In the data rows, 500 means zero.
The table, row by row:
[234 363 497 493 618 435 677 687 284 209 567 370 515 188 371 524 500 701 344 665 397 211 367 362]
[613 559 793 577 402 557 319 343 505 645 324 744  95 536 477 288 500 658 290 352 335 526 344 384]
[229 415 439 498 446 795 566 554 523 592 682 516 708 807 350 480 283 104 555 464 395 694 739 661]
[674 557 807 521 482 379 604 605 337 565 330 568 168 469 743 353 473 719 282 540 440 647 673 683]
[671 604 772 467 415 545 374 360 608 711 245 713 246 529 466 345 464 669 237 351 368 489 439 336]
[771 586 396 392 486 372 504 362 868 277 489 478 507 524 587 748 541 321 749 530 807 403 597 393]
[653 462 278 674 442 375 303 525 366 869 423 379 894 601 496 554 687 687 728 661 713 422 388 433]
[702 572 682 627 346 557 353 341 635 674 176 778 114 604 427 240 625 576 240 307 462 461 436 386]
[174 379 439 565 272 619 477 397 605 648 444 421 518 797 103 378 391 230 350 407 488 466 686 332]
[143 395 278 471 406 395 771 720 457 555 479 269 542 575 369 521 422 255 356 446 502 656 917 534]
[252 364 496 388 768 773 373 550 466 150 791 535 678 274 377 450 385 484 603 466 335 413 137 516]
[386 491 525 160 447 633 531 465 503 310 579 326 737 249 379 703 546 687 683 543 506 309 125 425]
[727 467 723 248 432 418 454 321 625 690 292 562 441 441 701 395 579 715 439 445 558 622 426 606]
[769 518 664 296 423 371 407 334 559 729 296 617 395 440 659 465 639 676 545 449 439 738 390 604]
[317 460 451 471 741 868 470 542 434 166 749 463 658 305 484 556 427 580 512 572 301 375 225 559]
[700 493 724 578 653 736 419 520 527 578 577 855 295 612 803 405 553 597 430 477 320 677 420 694]
[444 432 367 844 601 197 371 740 171 583 517 431 648 511 403 428 656 706 592 658 571 362 670 435]
[530 421 199 785 687 645 160 621 340 672 720 482 861 763 537 399 599 524 756 575 507 425 458 556]
[577 565 749 678 509 478 321 306 567 740 319 761 175 488 424 250 554 549 335 397 347 446 444 449]
[637 459 802 539 552 361 610 672 298 542 348 568 161 460 629 425 656 752 294 445 452 686 629 637]
[193 459 368 559 566 823 576 649 531 625 751 541 688 769 391 566 280  95 477 402 258 620 680 685]
[654 650 333 687 781 247 604 524 530 101 502 455 293 495 579 686 411 302 503 576 743 341 832 498]
[733 502 719 312 349 603 588 375 654 765 371 590 506 437 679 434 612 588 524 473 501 630 374 604]
[761 666 280 302 554 372 544 256 799 274 604 390 506 654 732 791 451 407 659 580 793 411 635 362]
[746 589 771 367 307 508 475 399 678 730 368 570 456 381 730 516 560 637 521 384 568 631 351 592]
[238 431 540 525 491 570 413 394 443 243 523 468 464 357 208 337 498 515 277 429 333 132 213 146]
[630 496 716 606 495 345 508 623 425 613 396 628 188 399 654 316 547 651 322 574 383 682 675 580]
[702 658 318 571 875 565 386 391 601 180 709 509 468 679 596 594 308  99 643 521 637 480 582 477]
[304 437 385 286 118 510 674 424 617 718 484 315 783 585 370 605 363 288 575 427 505 685 652 586]
[630 658 374 586 711 186 549 480 457 265 550 447 319 608 604 698 432 348 533 551 775 465 779 516]
[218 404 436 550 270 378 751 776 401 568 555 369 583 567 379 532 427 257 366 488 496 634 916 591]
[180 452 357 604 390 383 759 744 391 597 480 345 605 606 322 501 308 322 389 462 388 582 922 608]
[375 458 363 295  41 569 621 382 658 731 533 370 750 719 385 570 399 306 641 385 610 637 668 546]
[621 455 753 540 492 335 572 630 382 568 382 644 134 322 644 371 503 753 226 474 418 579 600 546]
[240 460 389 495 712 844 407 487 389 140 805 543 688 319 430 460 448 509 545 501 295 347 222 528]
[302 452 449 267 476 586 607 381 624 279 462 340 759 153 312 689 475 693 588 518 544 395  67 407]
[770 698 392 394 542 419 509 242 704 295 536 493 500 563 646 757 479 331 757 544 732 405 497 438]
[433 469 253 846 681 214 377 763 243 680 505 389 695 465 440 448 689 676 595 696 606 418 564 497]
[526 510 307 871 666 267 389 692 269 651 426 390 682 562 481 419 717 727 561 747 625 449 637 457]
[640 594 331 520 753 630 383 414 656 213 662 649 405 676 612 692 355 182 700 598 565 397 536 545]
[225 359 275 527 437 780 480 620 509 564 687 569 766 803 417 406 311 142 517 412 395 701 660 646]
[556 445 285 655 433 383 279 489 524 813 491 366 964 591 484 491 669 635 775 645 645 445 392 429]
[786 647 322 337 474 414 570 194 786 270 503 436 482 522 629 780 481 400 725 573 831 464 590 366]
[789 617 673 256 361 481 555 427 578 855 330 597 448 374 753 457 576 661 533 428 481 719 372 538]
[721 492 664 367 362 560 409 370 577 820 369 560 442 459 655 452 720 698 522 395 547 702 391 588]
[589 447 724 562 568 389 666 568 375 664 376 669 128 424 654 349 638 644 321 476 379 657 674 616]
[376 442 431 241 419 636 605 434 568 352 556 380 741 179 401 588 479 650 661 499 414 393  62 375]
[661 473 725 610 449 529 409 274 576 688 315 689 204 572 501 299 517 547 246 334 317 468 365 412]
[506 469 335 897 683 269 367 794 256 720 495 391 654 480 529 350 698 705 647 717 553 488 628 574]
[378 439 413 293 410 541 676 478 428 360 565 188 702 211 399 568 459 750 586 571 473 289  55 384]
[622 550 775 537 436 494 289 339 621 610 324 784 174 478 551 345 529 556 330 367 396 506 397 447]
[718 484 727 406 362 552 573 439 618 699 413 613 433 416 652 461 589 675 529 460 462 669 366 567]
[354 436 414 320 112 560 718 475 632 680 513 345 846 699 476 563 469 276 586 396 642 614 653 526]
[254 383 452 583 465 749 528 580 491 563 659 497 693 824 431 488 349 100 567 349 398 659 724 721]
[632 611 756 522 507 371 577 632 400 580 361 624 135 361 639 472 489 662 294 507 380 710 641 705]
[152 434 455 528 305 605 492 313 550 636 485 479 523 809 186 361 438 122 370 363 492 525 624 365]
[680 577 396 565 679 206 526 580 533 217 523 424 219 571 558 681 485 292 476 588 736 363 825 382]
[339 456 532 211 447 573 544 388 466 301 609 293 791 190 408 733 429 602 571 526 447 265  74 420]
[521 553 297 849 622 199 385 798 141 524 479 408 644 519 360 481 762 667 592 762 673 484 653 484]
[641 620 778 507 650 764 394 547 513 579 565 757 402 580 713 360 488 498 491 474 295 655 452 656]
[527 619 386 645 588 209 596 499 536 148 508 406 220 521 595 682 454 312 448 562 703 396 764 420]
[390 488 394 305 298 569 555 443 513 302 580 324 682 231 446 637 527 642 677 538 556 363 171 337]
[304 404 516 467 579 594 473 370 473 203 484 444 428 441 173 456 523 480 403 430 413 145 107 144]
[251 400 482 417 685 808 447 517 390  82 747 515 618 341 369 488 356 515 461 477 292 308 208 551]
[581 571 709 588 568 388 583 740 300 653 377 640 121 338 607 350 511 708 344 511 438 664 599 633]
[343 405 405 312 201 516 643 490 622 628 506 290 698 629 446 645 450 275 610 440 613 750 645 485]
[747 654 376 625 818 560 376 464 646 219 670 645 504 713 606 613 347 208 629 517 599 388 596 545]
[256 463 385 416 681 440 526 749 248 130 556 383 512 233 384 554 517 698 368 601 412 260 404 488]
There are 2 hidden groupings, and every row belongs to one group of each. Only the weakest grouping, the one that moves the rows least, is given.
Rows drawn again from the table, each followed by its group:
[180 452 357 604 390 383 759 744 391 597 480 345 605 606 322 501 308 322 389 462 388 582 922 608] j105
[433 469 253 846 681 214 377 763 243 680 505 389 695 465 440 448 689 676 595 696 606 418 564 497] j105
[527 619 386 645 588 209 596 499 536 148 508 406 220 521 595 682 454 312 448 562 703 396 764 420] j105
[218 404 436 550 270 378 751 776 401 568 555 369 583 567 379 532 427 257 366 488 496 634 916 591] j105
[225 359 275 527 437 780 480 620 509 564 687 569 766 803 417 406 311 142 517 412 395 701 660 646] j738
[621 455 753 540 492 335 572 630 382 568 382 644 134 322 644 371 503 753 226 474 418 579 600 546] j105
[343 405 405 312 201 516 643 490 622 628 506 290 698 629 446 645 450 275 610 440 613 750 645 485] j517
[234 363 497 493 618 435 677 687 284 209 567 370 515 188 371 524 500 701 344 665 397 211 367 362] j105
[143 395 278 471 406 395 771 720 457 555 479 269 542 575 369 521 422 255 356 446 502 656 917 534] j105
[674 557 807 521 482 379 604 605 337 565 330 568 168 469 743 353 473 719 282 540 440 647 673 683] j105
[622 550 775 537 436 494 289 339 621 610 324 784 174 478 551 345 529 556 330 367 396 506 397 447] j354
[718 484 727 406 362 552 573 439 618 699 413 613 433 416 652 461 589 675 529 460 462 669 366 567] j517
[251 400 482 417 685 808 447 517 390  82 747 515 618 341 369 488 356 515 461 477 292 308 208 551] j738
[661 473 725 610 449 529 409 274 576 688 315 689 204 572 501 299 517 547 246 334 317 468 365 412] j354
[702 658 318 571 875 565 386 391 601 180 709 509 468 679 596 594 308  99 643 521 637 480 582 477] j738
[378 439 413 293 410 541 676 478 428 360 565 188 702 211 399 568 459 750 586 571 473 289  55 384] j517
[613 559 793 577 402 557 319 343 505 645 324 744  95 536 477 288 500 658 290 352 335 526 344 384] j354
[747 654 376 625 818 560 376 464 646 219 670 645 504 713 606 613 347 208 629 517 599 388 596 545] j738
[506 469 335 897 683 269 367 794 256 720 495 391 654 480 529 350 698 705 647 717 553 488 628 574] j105
[700 493 724 578 653 736 419 520 527 578 577 855 295 612 803 405 553 597 430 477 320 677 420 694] j738
[304 404 516 467 579 594 473 370 473 203 484 444 428 441 173 456 523 480 403 430 413 145 107 144] j354
[444 432 367 844 601 197 371 740 171 583 517 431 648 511 403 428 656 706 592 658 571 362 670 435] j105
[530 421 199 785 687 645 160 621 340 672 720 482 861 763 537 399 599 524 756 575 507 425 458 556] j738
[254 383 452 583 465 749 528 580 491 563 659 497 693 824 431 488 349 100 567 349 398 659 724 721] j738
[632 611 756 522 507 371 577 632 400 580 361 624 135 361 639 472 489 662 294 507 380 710 641 705] j105
[640 594 331 520 753 630 383 414 656 213 662 649 405 676 612 692 355 182 700 598 565 397 536 545] j738
[630 658 374 586 711 186 549 480 457 265 550 447 319 608 604 698 432 348 533 551 775 465 779 516] j105
[354 436 414 320 112 560 718 475 632 680 513 345 846 699 476 563 469 276 586 396 642 614 653 526] j517
[581 571 709 588 568 388 583 740 300 653 377 640 121 338 607 350 511 708 344 511 438 664 599 633] j105
[746 589 771 367 307 508 475 399 678 730 368 570 456 381 730 516 560 637 521 384 568 631 351 592] j517
[653 462 278 674 442 375 303 525 366 869 423 379 894 601 496 554 687 687 728 661 713 422 388 433] j517
[680 577 396 565 679 206 526 580 533 217 523 424 219 571 558 681 485 292 476 588 736 363 825 382] j105
[654 650 333 687 781 247 604 524 530 101 502 455 293 495 579 686 411 302 503 576 743 341 832 498] j105
[761 666 280 302 554 372 544 256 799 274 604 390 506 654 732 791 451 407 659 580 793 411 635 362] j517
[252 364 496 388 768 773 373 550 466 150 791 535 678 274 377 450 385 484 603 466 335 413 137 516] j738
[526 510 307 871 666 267 389 692 269 651 426 390 682 562 481 419 717 727 561 747 625 449 637 457] j105
[304 437 385 286 118 510 674 424 617 718 484 315 783 585 370 605 363 288 575 427 505 685 652 586] j517
[769 518 664 296 423 371 407 334 559 729 296 617 395 440 659 465 639 676 545 449 439 738 390 604] j517
[339 456 532 211 447 573 544 388 466 301 609 293 791 190 408 733 429 602 571 526 447 265  74 420] j517
[152 434 455 528 305 605 492 313 550 636 485 479 523 809 186 361 438 122 370 363 492 525 624 365] j354
[671 604 772 467 415 545 374 360 608 711 245 713 246 529 466 345 464 669 237 351 368 489 439 336] j354
[240 460 389 495 712 844 407 487 389 140 805 543 688 319 430 460 448 509 545 501 295 347 222 528] j738
[375 458 363 295  41 569 621 382 658 731 533 370 750 719 385 570 399 306 641 385 610 637 668 546] j517
[733 502 719 312 349 603 588 375 654 765 371 590 506 437 679 434 612 588 524 473 501 630 374 604] j517
[786 647 322 337 474 414 570 194 786 270 503 436 482 522 629 780 481 400 725 573 831 464 590 366] j517
[229 415 439 498 446 795 566 554 523 592 682 516 708 807 350 480 283 104 555 464 395 694 739 661] j738
[386 491 525 160 447 633 531 465 503 310 579 326 737 249 379 703 546 687 683 543 506 309 125 425] j517
[641 620 778 507 650 764 394 547 513 579 565 757 402 580 713 360 488 498 491 474 295 655 452 656] j738
[630 496 716 606 495 345 508 623 425 613 396 628 188 399 654 316 547 651 322 574 383 682 675 580] j105
[174 379 439 565 272 619 477 397 605 648 444 421 518 797 103 378 391 230 350 407 488 466 686 332] j354
[302 452 449 267 476 586 607 381 624 279 462 340 759 153 312 689 475 693 588 518 544 395  67 407] j517
[376 442 431 241 419 636 605 434 568 352 556 380 741 179 401 588 479 650 661 499 414 393  62 375] j517
[521 553 297 849 622 199 385 798 141 524 479 408 644 519 360 481 762 667 592 762 673 484 653 484] j105
[589 447 724 562 568 389 666 568 375 664 376 669 128 424 654 349 638 644 321 476 379 657 674 616] j105
[727 467 723 248 432 418 454 321 625 690 292 562 441 441 701 395 579 715 439 445 558 622 426 606] j517
[771 586 396 392 486 372 504 362 868 277 489 478 507 524 587 748 541 321 749 530 807 403 597 393] j517
[238 431 540 525 491 570 413 394 443 243 523 468 464 357 208 337 498 515 277 429 333 132 213 146] j354
